In the rows, 128 means zero.
Families of rows that turns and mirrors carry onto each other, the same ones carrying the whole set onto itself: the rest of each named row's family, in list order
5 families of 8 rows
zemo: [136 125 125 148 112 117 122 125 124  99 111 176 138 119 185 161 112 133
 113 112 142 102 140 142 121  99 108]
kude: [125 145 120 134 147 133 154 173 146 127 118 162 144  90 150 130 131 114
 103 143 107 152 162 140 140  68 122]
Poze: [117  95 141 160 161 148 126 143 120 129 148 177 135 102 103 137 125 133
 101 112 106 127 131 150 124 108 128]
kege: [115 127 114 148 139 145 133 172 141 145 170 128 165 110 103 123 111 123
 103 147 111 148 139 116 161 138 156]
gabo: [106  99 141 162 145 151 120 135 119 136 162 176 131 122 114 139 118 132
 112 129 103 126 138 146 111 119 116]
baz: [145 155  98 124 113  98 118 170 154 129 136 111 151 108 164 153 109 105
  92 157 146 108 120 105 161 106 147]
goz: [138 127 130 152 123 117 119 139 123 100 126 171 140 116 191 167 115 129
  87 113 141 111 124 154  99 108 105]
modar: [130 144 129 155 126 128 162 169 145 126 116 157 152 105 146 129 125 117
  83 150 110 137 165 152 119  64 123]
mol: [117 138 120 146 144 130 140 180 145 159 173 115 153 102 101 135 116 111
  89 147 105 141 120 114 150 123 152]
gosat: [113 112 136 169 139 148 115 132 114 131 139 179 138 114 109 134 122 155
 100 116 104 126 140 157 118 113 118]
femu: [136 124 114 166 110 112  97 134 126 133 171 130 155 129 142 155 103 137
  99 112 138  98 108 129 140 162 136]
Vuge: [129 168 101 138  95  99 131 161 151 125 137 106 156 119 187 157 107 112
  95 140 142 116 135 105 149 116 134]
mav: [146 155  98 130 120  97 136 176 158 130 148 112 159 107 183 151 110  96
 107 138 142 122 130 111 160 116 139]
Vubev: [144 120 127 170 134 129 134 196 130 148 143 123 160 101 143 130  97 110
 103 100 139 106 136 114  89 129 141]
nis: [157 113 141 141 108 107 123 133 135 106 130 164 127 109 188 159 118 132
 108 112 146 104 130 156 121 108 114]
Sabil: [113 128 113 131 137 153 138 171 152 157 172 134 150 118 104 138 119 122
  99 145  99 146 134 117 150 112 165]
Vanet: [147 162 105 136 108  97 143 166 152 124 120 113 164 100 178 159 109 110
  87 130 144 118 124 107 160 102 145]
zim: [134 132 117 165 128 121 133 195 139 162 123 128 155 107 148 136 104 114
 123  97 135 110 120 122  87 115 122]
dafif: [116 105 147 171 135 154 142 130 113 141 150 179 142 113 122 146 119 142
 110 106 113 134 144 155 113 113 115]
Ras: [120 135 130 123 109 110 110 124 145 112 157 147 129 119 146 151 125 145
  92 157 110 124 136 147 194 108 126]
nika: [103 150 102 155 143 144 137 167 135 161 159 126 170 113 103 135 110 115
  97 150 104 142 131 103 153 111 148]
zeve: [120 130 122 154 141 125 177 166 145 124 128 160 160  89 143 136 135 110
 105 139 119 144 156 142 126  61 123]
redu: [118 143 114 137 143 124 166 166 143 125 120 157 157  85 150 142 115  95
  85 130 116 133 169 138 129  69 121]
puv: [133 119 120 166 132 116 137 186 131 152 128 148 160 100 139 138  97 103
 101 102 151 114 122 124  84 136 124]
Tume: [142 163 112 134 111 111 135 173 147 120 124 119 150 109 186 155 106 110
  99 152 148 144 115 112 161 111 142]
fimi: [125 112 129 161 112 125  91 139 129 130 164 128 136 135 140 156 118 150
 109 123 131 110  95 117 142 155 141]
vofi: [101 136 118 130 120 121 123 110 142 110 139 160 132 119 147 168 136 133
  96 153 109 138 128 143 182  96 120]
padis: [136 132 123 142 111 122  86 135 125 136 155 127 132 132 144 158  92 133
  93 120 130  98 105 109 143 159 138]
fimo: [147 131 106 178 142 123 154 185 147 160 136 141 151 100 140 142 105  94
 103 112 146 123 130 121  90 123 135]
Sobon: [147 141 118 152 121  99 117 136 128 114 119 164 135 111 189 162 121 129
 104 105 136 101 129 152 117  90  97]
vud: [108 131 112 146 132 129 137 165 148 153 157 114 151 106  99 130 120 114
 107 142 107 132 140 102 172 117 154]
fovus: [141 132 102 173 149 136 140 183 124 149 133 144 168 103 148 133 106 105
 112  97 138 123 129 120  87 123 132]
feto: [129 117 133 160 122 131  92 137 131 144 164 125 149 140 136 152  84 124
 107 120 142 103 104 131 137 156 140]
koto: [131 146 111 136 127 122 166 165 136 128 121 164 145  84 151 148 146 122
  95 143 115 141 161 125 135  62 119]
Kodub: [133 122 116 140 124 123  99 132 125 143 171 134 144 119 142 166 103 130
 121 110 141 108  94 106 153 155 137]
Tun: [126 133 127 130 126 126 126 107 129 103 165 162 141 113 139 157 125 135
  80 162 116 136 142 137 185 107 138]
vad: [113 128 137 119 106 131 103 116 120 113 148 150 144 121 149 158 125 153
  96 151 110 122 132 136 183  96 126]
nomo: [120 142 127 131 121 133 123 115 139 106 158 141 128 120 147 158 133 140
  97 156  98 129 137 130 185  87 138]
seg: [121 100 132 163 145 137 126 128 123 147 162 173 147 112 102 138 121 136
 104 109 105 101 148 146 109 108 117]
zupir: [147 132 129 165 111 102 119 132 117 115 112 156 144 105 183 164 111 124
 102 117 156  99 131 140 123 106  96]

The rest of the family of zemo: gabo, mol, Vanet, zeve, puv, padis, nomo
The rest of the family of nika: modar, nis, zim, Tume, Kodub, Tun, seg
The rest of the family of koto: baz, Sabil, dafif, fimo, feto, vad, zupir

Families of rows that turns and mirrors carry onto each other, the same ones carrying the whole set onto itself: the rest of each named row's family, in list order
10 families of 4 rows
zamu: [ 98 145 110 100 166 138 145 102 112  94 120  78 159]
rufa: [ 89 138 139 119 120 153 128 122 175 114 153 100 148]
pov: [ 99 100 111  83 172 146 130 105 145 110 127  82 152]
rak: [109 134 121 108  97 135 151 151 158 120  96 124 134]
beni: [ 82 118 143 132 126 140 139 131 125  99 151  99 154]
Popot: [122 132  80  77 130 138 152 122 106 120  97 100 158]
Neri: [115 152 103  65 134 132 131 110 120 138  97  79 135]
nisip: [102 133  81  77 143 146 157 100 130 139  98  87 130]
Rotu: [102 141  82  73 128 119 134 110 138 145  90 110 133]
nosi: [ 95 109 129 129 119 144 139 130 152  98 149 129 156]
zavu: [ 87 133  91 101 166 135 152  90 118 110 142  99 147]
renuz: [ 94 144  82  79 126 116 138  95 144 124  98  79 131]
toso: [107 146 117 121  92 155 119 143 128 128  96 123 139]
nek: [ 90 124 116 114 115 143 132 174 154 124 119 129 145]
bok: [ 90 123 117 111 169 130 137  84 138 111 143  94 148]
Zofet: [106 127  89  84 143 145 135  92 107 143  98  87 147]
Fose: [ 92 134 108 111 104 149 149 175 141 123 116 106 130]
todo: [ 83 149 140 138 125 157 147 129 151 109 137 119 148]
tonam: [ 87 113 145 126 124 150 120 132 136  97 149 100 135]
tas: [ 93 115 122 131 127 146 115 148 140 110 142 127 171]
nuf: [101 155 104  95 111 157 142 148 151 143 124 136 141]
baf: [102 108 129 138 110 166 123 132 137 122 147  98 142]
zan: [ 97 119 105  95 157 148 116  83 116 129 129 102 173]
sef: [ 71 130 124 126 119 148 153 143 126 107 154 118 148]
ber: [101 139  98  67 155 137 126 114 136 118  78 105 150]
gegat: [111 135 107  83 142 138 134 101 132 154  86  77 145]
Dunoz: [ 92 126  99 101  85 148 136 143 163 137 128 120 137]
duku: [ 84 124 137 126 120 143 121 157 163 106 129 112 152]
gake: [ 84 133 101  95 148 142 126  68 132 102 123  91 154]
tagir: [ 99 133 116  96 100 144 126 158 124 128  99 125 119]
Rereb: [102 126 106  97 148 143 125  74 119 123 108  74 156]
lim: [ 80 141 115 105  78 130 140 148 148 119 111  98 135]
Riziv: [109 130 124 119 110 136 132 166 156 135  96 102 146]
sipiz: [107 123  71  66 124 127 134 115 125 122 109  76 146]
poka: [ 99 126 112  84 156 143 121  89 112 114 150  85 154]
pibu: [ 95 106 122 102 159 141 128  80 135 100 129  91 137]
Lud: [ 94 135 109  95  86 128 135 156 127 131  98 112 141]
kezu: [107 129  92  71 137 134 136 108 125 130  79 114 121]
vut: [113 120 113 102 138 133 137  95 130  89 124  63 165]
Sim: [ 79 133 125 129 105 144 119 142 143  87 144 107 152]

The rest of the family of zamu: todo, Dunoz, sipiz
The rest of the family of nuf: rufa, Popot, vut
The rest of the family of tas: zan, gegat, Riziv
The rest of the family of Rereb: nek, Zofet, duku
The rest of the family of baf: pov, toso, ber

Families of rows that turns and mirrors carry onto each other, the same ones carrying the whole set onto itself: the rest of each named row's family, in list order
8 families of 5 rows
givi: [130 146 142 138 123 144 121 105 137 151 111 110 170 122 123 158 127]
pubom: [134 163 144 126 121 128 118 106 122 150 104 127 164 127 132 133 144]
tete: [126 125 147 147 173 107 119 106 121  97 110 121 109 102 128 112 141]
sozo: [117 121 113 118 151 125 150  99 138  91 129 129  94  88 122 147 144]
tifi: [126 111 126  98 134 112 145 108 135 133 141 166 102 104 134 127 150]
sefir: [ 84 128 110 126 156 139 132 144 128 128 148 113  96 139 120 105 107]
nagap: [147 123 150 132 139 123 126  90 135 126 113 130 147  92 127 158 143]
Fet: [104 135 118 120 113 158 134 129 139 165 140 112 149 140 117 150 109]
Fuvub: [103 141 104 106 122 154 141 143 118 124 152  96 140 141 108 135 100]
bigan: [113 172 120 140 129 150 130 112 130 118  99  88 154 120 117 146 131]
pok: [ 96 154 124 141 137 143 140 148 120 135 127 114 167 154 143 134 126]
leb: [120 156 146 159 159 125 110 116 117 117 100  95 142 123 125 112 130]
gaz: [164 145 144 143 137 133 109  98 104 114 112 128 143 107 117 119 129]
deka: [ 82 124 108 121 143 138 157 158 124 132 157 138 130 148 143 130 123]
sigar: [111 109 104  92 137 133 151 133 122 104 166 122 104 115 111 135 113]
vamo: [105 105 124 119 162 117 158 136 128 106 152 153 110 117 147 134 142]
Tuzes: [ 92 156 124 149 147 141 119 140 118 134 123  91 132 149 121 108 109]
Birut: [100 116 123 139 120 131 122 167 142 139 110 123 146 130 112 105 102]
nuler: [139 164 126 141 120 157 109 121 104 140 121 111 153 137 115 114 109]
tobam: [116 140 109 117 118 160 127 137 111 143 154 124 120 143 109 109 100]
pigog: [128 121 147 140 165 109 143 118 120  98 120 144 138 105 152 136 157]
dul: [106 160 122 113 110 142 133 134 125 165 130 126 151 150 130 127 126]
lut: [149 141 142 125 144 122 126 101 114  92 112 101 154  97 118 146 135]
Kudi: [140 111 127 105 150 112 144 105 118  85 140 125 114  90 115 139 132]
zuvob: [ 90 160  95 121 126 161 148 132 132 130 130  96 129 136 115 138 116]
pamot: [145 134 150 119 136 108 126  93 125 130 109 150 134 101 140 132 160]
doru: [132 147 130 136 149 123 135  93 133  96  98 109 133  89 121 150 149]
vopop: [129  95 131 110 142 124 143  99 147 126 142 148 110  92 128 155 137]
sinug: [130 106 145 151 137 106 117 139 140 115  94 132 146  98 116 110 127]
gure: [117  85 132 137 139 106 127 148 146 114 114 148 122  99 117 107 123]
Beson: [107 109 124 130 171 116 131 126 127 104 141 130  82 114 126 109 127]
Befis: [ 89 125  93 108 139 147 155 129 143 110 151 121  93 114 116 140 122]
rap: [119 122 140 152 123 120 113 153 140 130  94 120 164 116 115 111 113]
Kanif: [126 112 109 107 137 142 134 125 114 122 163 152  89 115 112 110 114]
Kipo: [100 130 110  94 121 133 146 131 134 157 153 151 110 137 130 123 129]
der: [103 106 110 103 126 146 149 126 148 148 160 138 109 119 119 149 114]
Sel: [123 150 147 154 152 124 135 129 115 116 107 120 170 126 151 142 147]
vedu: [102  93 120 132 127 119 132 163 144 130 125 140 122 118 111 104 107]
bafi: [158 112 135 125 145 125 124 100 112 106 138 149 106  95 117 117 132]
timib: [127 160 130 125 125 146 128 123 109 117 120  82 169 130 112 141 112]

The rest of the family of gure: Birut, sinug, rap, vedu
The rest of the family of tete: sefir, leb, Tuzes, Beson
The rest of the family of vamo: pok, deka, pigog, Sel
The rest of the family of nagap: givi, Fet, vopop, der
The rest of the family of sigar: Fuvub, lut, Kudi, timib

